In the data rows, zero lies at 4.5, halfway between 4 and 5.
Here are some points:
5/5/6/5/5/4/3/3/4/5/5/3/2/2/2/2
7/7/6/5/4/3/3/3/3/3/4/4/5/7/6/6
5/4/3/3/3/3/2/3/3/5/6/7/8/9/9/9
5/5/5/6/7/6/4/4/5/5/5/4/3/2/2/3
4/4/5/6/5/5/4/4/3/3/3/4/4/3/2/3
4/4/5/4/3/2/2/2/3/5/6/7/7/5/3/3
5/5/5/5/6/6/7/7/6/5/5/5/5/5/4/4
4/5/5/7/8/9/9/8/5/3/2/3/5/6/5/5
4/4/2/2/2/3/4/3/2/2/3/4/4/4/6/6
8/7/5/4/3/4/4/5/6/5/5/3/2/1/2/3
3/4/6/8/8/8/6/5/3/3/3/3/2/1/2/2
6/6/6/5/4/3/2/2/2/2/2/3/3/5/4/3
6/6/5/4/3/3/4/3/2/2/3/4/5/5/5/5
5/5/5/5/4/3/4/4/4/3/3/2/3/3/3/4
4/5/6/7/8/7/7/7/8/8/7/5/3/2/2/2
4/4/4/4/4/4/4/4/4/3/3/2/2/3/3/4
3/2/3/4/6/6/5/4/5/5/5/6/7/8/8/8
6/5/4/3/4/5/5/5/4/3/2/2/3/5/5/4
3/3/3/3/2/2/2/3/6/7/8/8/9/9/8/6
5/5/4/3/2/3/3/3/2/3/5/6/6/5/5/4
7/7/9/9/9/8/6/4/4/4/4/5/4/4/3/3
3/3/3/3/3/3/5/6/5/5/6/6/5/4/3/3
7/6/5/4/3/2/2/2/4/4/5/7/6/4/4/4
Here are 12 more points, each followed by its number:
3/2/2/3/3/4/5/7/7/7/6/6/7/7/6/5 0
5/5/5/4/4/4/4/4/5/5/3/3/5/5/3/3 1
3/3/2/3/3/5/8/9/9/9/8/5/4/3/3/3 2
4/3/3/4/6/8/7/6/6/4/3/2/2/2/2/3 3
4/5/6/7/8/7/6/7/7/7/7/5/3/2/2/2 4
3/3/3/4/5/6/6/6/7/8/8/6/5/3/3/3 5
4/3/3/3/3/2/2/2/3/3/5/8/9/9/7/6 6
5/5/4/4/4/4/4/5/5/6/6/5/4/3/4/5 7
6/7/6/5/3/2/3/4/5/5/5/5/4/4/5/6 8
5/5/5/5/5/5/4/4/3/3/5/6/7/8/8/7 9
3/3/3/3/5/5/6/6/5/5/4/3/3/5/5/5 10
5/5/5/5/5/5/6/6/5/5/4/5/4/4/5/5 11
Which of these numbered points is nearest to each point below by angle, seen from the average point of the first points? Its number follows each.
5/4/3/2/2/2/2/2/3/4/5/5/7/7/5/3 > 6
3/2/2/2/2/4/5/5/6/6/6/5/5/4/3/3 > 2
4/5/6/8/8/7/5/4/3/5/6/6/4/3/3/4 > 4
4/5/6/6/6/6/5/5/4/4/5/5/5/4/4/3 > 4
3/3/3/4/5/6/6/6/7/8/8/6/4/3/3/3 > 5
3/3/3/4/4/5/5/5/5/5/4/3/3/5/5/6 > 10
8/7/6/5/4/3/3/4/5/6/6/6/5/5/6/7 > 8
5/5/5/4/4/4/4/4/4/5/4/4/5/4/3/3 > 1
3/3/3/3/5/5/5/4/5/5/4/2/3/4/5/6 > 10
5/5/5/5/5/6/6/7/6/5/3/4/4/5/5/6 > 11
4/4/3/3/4/5/5/5/4/3/3/4/5/6/7/9 > 9
5/5/5/5/5/5/6/6/6/5/4/4/4/5/5/5 > 11
3/3/3/2/2/2/2/2/3/4/6/7/7/5/6/6 > 6
5/5/4/5/6/8/8/6/5/3/3/2/2/3/3/3 > 3
5/4/4/5/6/7/7/6/5/3/3/2/3/3/4/4 > 3
5/6/6/5/5/5/4/5/5/4/3/3/4/5/4/4 > 1
3/3/4/6/8/7/6/6/6/6/6/5/3/2/1/2 > 4
7/5/4/3/3/4/5/5/4/3/3/4/5/4/3/4 > 1
3/2/2/2/2/3/4/5/8/8/9/8/7/7/7/6 > 0
4/4/3/4/4/4/3/4/4/5/6/7/8/9/9/9 > 9
6/7/9/9/8/5/4/4/5/4/3/2/2/2/2/3 > 4
3/2/3/4/5/5/6/7/7/6/5/4/3/3/2/3 > 2
3/2/3/3/3/2/2/4/8/9/8/5/5/4/4/3 > 5
4/7/9/9/9/7/5/3/3/4/5/3/2/1/1/1 > 4
4/3/3/3/3/3/3/3/3/3/5/7/8/8/7/6 > 6
